In the data rows, 128 means zero.
Here are some points:
[148 139 104 172 123 117 168 140 116 140 128  98]
[146 142 141 187 143 161 141 120 138 152 114  77]
[137 131 110  64 125 166 179 154 107 108 127 255]
[ 25 120 112  23 115  97 182 178 140 106 118 196]
[160 152 149 176 177 189  93 137 122 112 122  96]
[152 130 105 173 107 121  69 109 134 156 131 100]
[148 144 153 192 165 222 109 115 123 122 118 136]
[ 91 105 108 105 127 116 146 154 138 147 132 144]
[ 73 128 113   3  87  73 173 152 135 110 112 255]
[168 124 113 126 124 129 134 156 116 151 127 120]
[141 114 107  58 113  60 119 126 119 134 140 181]
[154 134 107 172 116  79 153 145 113 138 143 120]
[150 148 219 197 190 204 140 126 123 141 115 154]
[150 145 179 191 191 209 104 114 142 145 105 152]
[159 120 108 172 114 121  94 109 124 134 119 112]
[161 140  98 138 120  69 145 109 112 122 131 208]
Here are 12 more points, each followed by its number:
[149 118 113 184 171 131 161 115 123 133 126 124] 0
[ 47 121 107   0 105  73 140 131 127 139 148 159] 1
[155 106 116 164 146 143  75 106 129  58 137 123] 2
[103 115 105  67 104  96 155 128 132 141 134 163] 3
[102 116 110  73 103 113 171 132 120 139 131 131] 4
[ 76 117 108   0  95 104 181 137 154 105 156 202] 5
[154 143 121 153 103  91 146 127 132 134 133 143] 6
[155 143 133 175 143 159 116  90 120 137 117  98] 7
[ 52 119 115   0  96  71 118 138 132 146 114  95] 8
[142 148 164 194 159 198 147 116 124  94 130  82] 9
[104 121 111 109 104  98 119 128 126 108 132 104] 10
[ 64 116 109  73 114 119 174 132 135 140 126 114] 11
Which two of these numbered points are nearest to each point below, ignoring the 2 directions in which the first points spread most? Their numbers follow each, nearest first.
[134 101 104 169 113 140  70  92 124  73 139 108] > 2 10
[145 150 142 195 136 239 148 109 126 142 121  74] > 4 11
[153 126 107 168 124 101 135 112 123 131 112  95] > 7 3
[ 46 117 115   0 109  79 168 150 122 136 134 101] > 8 11
[ 70  99 107   0  70  51 143 142 134 120 146 132] > 1 10
[ 56 114 107  34  93  88 150 134 150 177 149 102] > 1 11
[136 104 108 139 104  69  72 121 131 127 124 109] > 10 7
[146 143 106 165 127 124  93 127 129 134 123 116] > 7 3
[100 111 108  29 103  66 132 134 133 161 126  95] > 1 8
[ 36 119 103  59  83  45  69 119 143 129 134  97] > 1 8
[147 154 126 190 157 179 146 128 131  94 118  72] > 9 10
[145 147 169 195 159 172 159 122 119 129 127 101] > 9 6
